One turning vector, and how many ticks it has turned:
The counts run from 0 to 703.
18,-42,7,-27,-13,-21,-30,-18,-6,-15,-1,-6,-18,15,11,2,3,-15,0,-13,-29,-6,-28,-9,3,12,-37,-18,25,17,23,20,-1,-45,-3,-3,-21,-3,4,19,14,29,-22,14,51,15,24,-20,56,-1,-35,20,-2,3,-9,16,-31,40,19,14,15,-6,23,-21,-2,11,-15,-17,-22,-20,-16 -> 362
2,-19,2,-18,-20,-6,-25,-52,-7,-26,1,-21,-23,-5,-13,11,-6,-18,13,7,-30,-22,-16,-4,15,10,-44,-14,41,8,9,27,-11,-8,-7,-8,6,0,7,28,20,10,-13,11,41,9,-1,-8,64,-6,-47,12,-4,17,-3,13,-1,23,7,24,34,-17,23,-2,8,20,-10,6,-14,-16,-34 -> 181
20,-35,-6,-28,-26,-17,-46,-42,2,-13,6,0,-35,18,10,34,10,9,18,11,-15,-30,-19,5,27,-4,-28,1,30,-23,4,24,-17,-19,-22,8,6,-8,7,16,22,17,-10,13,35,22,21,-27,44,1,-25,-5,-11,7,9,2,-5,35,26,10,-11,-26,27,-5,-5,3,-10,2,-11,-20,-41 -> 612
6,-34,1,-31,-5,-16,-19,-33,3,-23,4,-9,-18,6,32,6,-18,5,21,15,-37,-3,-24,-5,18,7,-23,-13,42,4,8,31,-24,-8,-19,-21,1,10,4,35,0,11,-4,23,45,-23,-3,-28,62,22,-36,1,-23,-16,-20,8,3,30,3,37,21,-2,5,2,-9,-12,-10,16,-6,-5,-40 -> 140
8,-40,24,-23,-5,12,-36,-24,4,0,5,-21,-42,38,28,30,0,-25,-11,4,-21,-3,-19,1,18,24,-28,-32,3,19,13,1,-16,-18,-16,-8,-14,-7,7,15,23,50,-25,18,39,-7,-2,-9,41,12,-33,42,3,16,-8,-6,5,26,17,15,26,10,3,-10,-6,3,-10,1,-24,-11,-39 -> 416
25,-23,11,-12,-13,-2,-36,-19,10,2,-6,-13,-39,7,27,12,-1,20,20,36,-4,-28,-29,16,25,-2,-25,-18,39,-19,-4,13,-10,-17,-8,-10,-7,25,-4,19,8,44,-11,13,22,-17,17,-20,43,11,-46,7,9,8,-13,16,4,52,10,31,-1,-6,23,-9,11,-29,6,6,-28,-11,-20 -> 693
30,-39,22,-50,-13,0,-16,-14,5,-15,0,-2,-27,14,-4,15,8,4,1,18,-32,-2,-22,-6,34,13,-24,-14,36,-12,5,15,-14,-40,-18,3,1,3,15,34,16,39,-14,9,41,7,1,-33,43,-1,-20,20,3,-1,-2,15,-14,58,18,7,13,-15,17,-12,-7,-2,-11,3,-10,-12,-24 -> 480
17,-17,18,-42,5,-7,-26,-14,11,4,-7,-13,-44,37,25,23,13,0,-1,1,-3,-9,-60,-5,13,33,-26,-19,31,5,2,19,-20,-14,-6,13,-14,1,-7,3,6,42,16,1,40,3,6,-19,37,-2,-23,-1,-26,-6,-4,3,-1,38,1,43,13,-10,31,-3,-16,0,-13,-2,-6,-2,-43 -> 584
13,-38,2,-18,-4,9,-42,-39,11,-9,7,-14,-36,16,26,25,-4,-35,0,7,-13,-22,-12,-1,17,3,-27,-8,12,15,14,10,-20,-27,-5,6,-20,-2,-8,-1,21,35,-25,8,32,-5,17,-20,50,0,-44,28,4,34,0,-10,-13,35,28,6,-6,-9,4,-13,12,2,-14,9,-35,-15,-41 -> 535
2,-42,12,-12,-9,-12,-43,-34,4,-13,0,-17,-25,44,24,24,2,-16,16,5,-24,-2,-38,-15,0,20,-26,-14,1,9,4,17,-19,-1,-20,4,10,2,-1,6,-6,56,-19,12,35,-4,14,-17,39,27,-40,18,-13,14,7,-11,6,22,22,31,17,3,6,4,-12,10,1,11,-10,-9,-45 -> 31
26,-9,17,-22,4,-12,-30,0,40,-5,-16,-24,-17,19,31,31,13,-14,2,-2,-29,-10,-36,2,30,29,-33,-14,4,17,-16,21,-23,-17,-4,1,-12,-1,-11,-14,2,37,4,10,33,7,15,-29,52,-9,-34,12,-8,18,-16,12,14,25,15,18,32,5,26,13,10,-2,-18,2,-25,-12,-47 -> 457
6,-25,-9,-9,-15,-6,-43,-40,14,3,1,-24,-32,12,32,28,7,5,35,31,-2,-30,-31,-1,18,-10,-17,-14,30,-11,-2,13,-26,-4,-22,5,-6,0,1,4,12,43,-7,10,28,-10,14,-14,44,21,-42,-5,-12,9,-12,-9,15,35,16,43,-1,-12,19,2,-10,-20,0,11,-7,1,-48 -> 485
-6,-31,-9,6,-14,-13,-32,-11,18,-16,7,-32,-24,16,28,15,-7,-14,12,10,-13,-30,-46,-3,18,1,-8,-10,27,19,-4,32,-7,-10,-9,-16,-5,9,-14,-4,-2,29,0,24,8,-18,27,-16,74,12,-61,-7,-7,-3,-15,2,14,33,13,41,23,-5,6,-5,-3,-2,1,-7,-18,-11,-49 -> 358
-4,-27,4,-26,-25,-27,-20,-38,-11,-28,1,-15,-36,35,10,18,5,-22,14,-4,-14,-10,-48,-14,4,17,-28,-20,26,16,8,36,-13,-1,-12,14,-1,-5,-7,5,8,14,-2,10,36,5,3,-22,53,5,-33,-5,-25,0,15,0,-3,31,22,34,18,-22,17,-6,-12,26,-7,-3,3,-4,-58 -> 571
5,-51,-3,-19,-19,-10,-20,-39,-4,-10,21,-20,-30,18,-6,3,-13,-25,17,10,-26,-9,-33,-4,5,-9,-21,-11,35,-2,13,17,7,-22,-9,-23,15,-19,7,29,-7,39,-11,-4,24,-1,23,-15,47,5,-51,14,-16,-13,12,19,2,35,22,35,16,4,10,-20,-13,11,-1,-3,-13,-25,-35 -> 579
4,-30,12,-23,-21,-12,-10,-27,-7,-21,-1,-9,-43,29,-17,12,-11,-9,-8,4,-10,-18,-52,-5,20,24,-20,-16,39,12,1,30,-2,-17,6,12,3,25,-7,24,14,43,-4,5,13,-16,13,-18,53,-2,-49,10,-5,22,10,10,-15,42,10,26,24,-29,33,-19,0,15,1,13,-11,1,-19 -> 261
24,-28,0,-21,-13,-16,-32,-37,16,-13,18,5,-23,6,13,18,-18,12,9,3,-28,-27,-21,0,33,9,-32,8,30,-10,-4,35,-30,-15,-5,3,9,2,-4,24,3,9,1,6,24,-2,15,-36,62,14,-44,-11,-31,8,10,-1,-3,26,8,40,7,-7,28,-10,6,-11,-13,28,-20,-11,-32 -> 679
-2,-44,15,-22,-7,-6,-36,-26,-8,-9,1,-40,-29,21,15,36,0,-28,4,5,-23,-4,-22,-9,15,19,-4,-29,15,4,12,9,-23,-9,-29,-3,10,-14,17,11,14,43,-25,23,35,-5,8,-10,41,9,-38,29,4,-5,-15,-1,11,29,19,12,28,-10,15,8,-14,11,0,-8,-13,-13,-48 -> 557
33,-7,6,-12,-13,-23,-43,-26,6,-13,-18,-3,-29,-4,26,20,-6,17,17,10,-7,-27,-35,12,13,9,-31,-14,22,-7,-3,28,-24,-14,-12,7,-18,33,-6,1,8,31,-16,23,28,-21,10,-15,40,14,-47,2,12,23,-20,15,9,47,13,21,7,-9,24,5,23,-38,0,8,-28,-3,-16 -> 175
11,-38,-1,-17,-20,-11,-56,-39,-4,-15,10,-20,-34,3,32,26,-15,-18,10,10,-13,-24,-13,8,18,-8,-23,-6,21,4,18,17,-11,-17,-6,2,-10,1,-7,6,15,20,-30,21,35,-11,20,-16,49,5,-49,26,12,30,0,6,-6,26,27,5,-2,-11,12,-12,24,-3,-10,7,-41,-20,-34 -> 395
11,-35,19,-15,-15,-11,-32,-21,2,-8,2,-19,-23,27,-2,30,-4,-27,-3,-6,-20,-19,-38,-7,25,33,-27,-9,10,19,3,15,1,-27,4,10,5,3,-12,-1,10,51,-17,8,20,10,27,-17,52,-5,-46,20,11,33,10,9,-9,31,17,18,19,-9,23,-11,16,15,-2,4,-21,-19,-35 -> 469
24,-10,14,-25,6,-10,-29,-1,32,-5,-9,-27,-21,7,44,16,4,-14,9,9,-25,-11,-36,-1,15,3,-25,-17,16,17,-7,16,-12,-22,-8,11,-21,8,-19,-13,0,39,9,10,35,6,14,-30,45,4,-33,22,-4,14,-21,7,5,41,16,25,18,13,6,11,15,-12,-17,8,-27,-12,-56 -> 317
-1,-43,-2,-15,-9,-3,-25,-54,-13,-19,0,-25,-35,2,11,18,-20,-22,14,11,-20,-15,-20,2,13,-3,-19,-29,29,2,8,18,-29,0,-15,-4,7,-3,16,24,20,17,-32,17,40,-22,5,-9,51,16,-57,11,1,4,-18,-4,1,23,5,29,29,-12,17,-1,-7,-4,-8,6,-18,0,-29 -> 387
34,-30,4,-21,-2,-20,-39,-9,17,-3,-5,-28,-20,-8,17,15,-7,-1,11,0,-12,-25,-56,13,18,4,-22,-5,41,7,11,17,-1,-30,7,15,-13,21,-18,-2,13,34,3,5,31,-6,23,-18,41,1,-43,21,4,12,-15,23,-17,47,1,21,4,9,30,-10,31,-15,-3,1,-33,-12,-18 -> 435
15,-25,18,-30,0,-8,-32,-48,4,-9,2,-9,-35,31,34,23,-7,0,31,7,-19,5,-47,1,10,2,-42,-16,31,0,4,3,-16,-6,-18,30,-10,12,-1,16,5,43,5,0,48,-2,-1,-15,31,12,-32,35,-10,24,2,3,-14,34,8,33,-2,-2,9,6,8,-5,-11,24,-15,-12,-38 -> 96
-5,-40,2,-23,-14,3,-17,-40,-15,-14,1,-37,-32,15,-2,19,4,-23,20,24,-25,-3,-20,-14,12,1,-16,-33,31,1,7,14,-15,-6,-17,-15,21,-13,15,20,4,52,-17,14,35,3,4,-14,53,5,-46,8,4,-4,-9,9,6,35,20,30,29,-7,11,3,-16,13,-5,1,5,-10,-50 -> 698
1,-17,8,-26,-15,-16,-32,-38,-15,-15,-13,-18,-40,31,10,25,0,-13,28,15,-19,-9,-38,-19,2,21,-19,-13,16,-1,-5,24,-18,11,-29,12,18,2,3,-2,5,38,-8,14,34,-8,-2,-15,46,11,-33,12,-11,15,1,-6,18,27,19,41,26,-24,13,7,-5,13,-1,18,3,4,-54 -> 172
12,-20,5,-16,-20,-23,-32,-54,1,-20,-5,-1,-19,21,23,18,3,5,27,11,-19,-5,-32,16,-3,-10,-53,-24,21,-4,5,27,-18,-15,-15,15,-10,5,1,5,5,22,-28,20,44,10,-2,-23,37,5,-40,3,-10,16,-3,7,-9,36,20,24,9,-13,14,14,16,-18,-16,4,-24,-17,-38 -> 354
26,-35,7,-42,-8,-14,-28,-31,14,2,15,-28,-37,14,16,29,-11,-7,22,17,-22,1,-39,10,18,-23,-21,-9,39,-12,4,0,3,-15,-12,7,0,-9,-6,6,6,31,0,-3,40,9,9,-32,25,-5,-34,25,-8,-10,7,12,3,40,13,26,-3,6,15,-4,11,-10,-16,19,-16,-22,-56 -> 266
19,-35,2,-28,-12,-30,-31,-40,-7,-9,7,-6,-36,18,20,5,-9,10,33,8,-10,-7,-48,12,4,-16,-38,-10,34,-11,2,19,-1,-17,-4,11,7,8,-4,16,5,21,-6,5,43,7,13,-31,32,13,-45,10,-21,-12,16,10,-13,44,10,37,-9,-10,26,-10,5,-12,-2,19,-21,-14,-31 -> 473
-1,-24,9,-26,-10,3,-39,-46,7,4,3,-12,-51,39,28,34,7,-14,11,6,-12,-11,-19,-6,19,20,-19,-15,25,-7,3,14,-22,4,-31,1,-10,-9,5,8,16,30,-5,11,35,-8,-3,-9,42,16,-24,12,-19,10,0,-20,12,19,18,31,5,-16,8,-2,-27,6,-11,4,-8,-11,-64 -> 624
11,-22,14,-36,-4,-16,-2,-22,8,-5,5,-10,-42,19,9,21,-10,-9,-15,-10,-21,-2,-51,14,29,15,-17,-27,30,17,2,26,-16,-11,4,4,-15,8,-9,14,21,-2,-5,12,36,-17,-10,-34,58,-7,-50,1,-22,-9,2,4,-3,34,-5,31,31,-10,37,-9,6,-10,-26,1,-22,-9,-35 -> 466
31,-31,15,-24,5,-18,-55,-5,2,-5,-18,-16,-21,9,30,10,3,-1,11,9,-23,-9,-21,-1,0,23,-32,-21,11,9,12,19,-16,-31,-11,-25,-5,0,1,9,-6,45,-25,14,52,6,20,-14,44,7,-29,27,2,-10,-20,27,0,30,14,26,18,10,16,-13,1,-5,-1,-17,-34,-14,-20 -> 243
25,-19,4,-29,-15,-30,-31,-48,-13,-21,0,-5,-33,13,24,14,-17,2,33,20,-21,-2,-33,7,-3,-20,-39,-22,19,2,-3,21,-23,-12,-12,7,3,11,-2,4,6,20,-31,9,48,5,2,-26,42,11,-47,1,-10,3,4,6,-3,38,17,36,-2,-3,16,-4,22,-20,-18,23,-20,-11,-32 -> 214
22,-12,18,-27,13,-19,-32,-5,0,-5,-15,-15,-33,6,33,8,-8,0,11,2,-14,-5,-45,9,3,17,-33,-29,22,18,12,24,-3,-23,4,-10,-17,24,-13,2,1,32,-15,20,44,-13,11,-10,45,3,-42,21,2,0,-22,24,-7,45,0,35,21,7,31,-7,21,-22,-9,5,-30,-10,-26 -> 36
10,-33,-1,1,-18,-7,-23,-25,12,-7,4,-34,-22,1,2,19,-5,-17,6,18,-16,-22,-23,16,23,-21,-20,-22,26,6,4,19,-2,-20,-9,-27,0,1,1,11,10,24,-30,26,26,0,17,-17,61,-11,-64,2,16,1,-20,24,12,38,16,16,35,-6,19,-2,14,-12,-3,-9,-26,-25,-35 -> 566
5,-24,8,-8,-9,-21,-32,-9,14,-4,-12,-34,-21,12,9,28,1,-18,-1,-8,-6,-30,-42,-3,14,32,-16,-23,23,18,5,23,-26,-13,-1,3,0,7,-13,-7,22,23,0,23,31,1,21,-13,67,2,-51,-8,-9,0,-25,8,7,27,-1,33,33,-3,45,7,-11,2,-2,-22,-21,-3,-30 -> 78
-2,-51,6,-20,-17,-9,-22,-41,-11,-16,14,-39,-28,17,-15,17,-8,-27,9,14,-20,-16,-30,-4,18,0,-16,-16,44,-12,16,10,-4,-7,-20,-12,20,-18,7,24,10,38,-2,7,30,3,20,-13,46,-8,-44,8,-6,0,7,13,-10,37,15,25,20,-14,21,-7,-10,22,1,-7,-3,-10,-48 -> 439
13,-4,15,-23,0,-21,-42,-5,5,-17,-11,-16,-38,24,48,22,-6,-4,18,0,-8,-3,-49,-5,-1,11,-20,-16,20,21,0,33,-5,-2,-5,4,-23,21,-23,-15,-8,31,8,19,35,-18,4,-24,56,10,-36,22,-3,7,-4,15,13,27,14,37,17,-5,8,-3,21,-3,-11,9,-20,-9,-53 -> 563
1,-21,3,-17,-2,-15,-50,-25,-7,-17,-5,-13,-25,-8,26,9,1,-15,18,7,-5,-37,-11,-20,6,30,-32,-7,38,15,17,28,-40,-25,-2,11,-25,-7,-7,12,27,16,-16,12,53,8,16,-1,60,11,-35,-2,-13,13,-14,-3,-20,24,2,40,11,-14,25,-11,-16,2,-12,-4,-14,-1,-18 -> 323
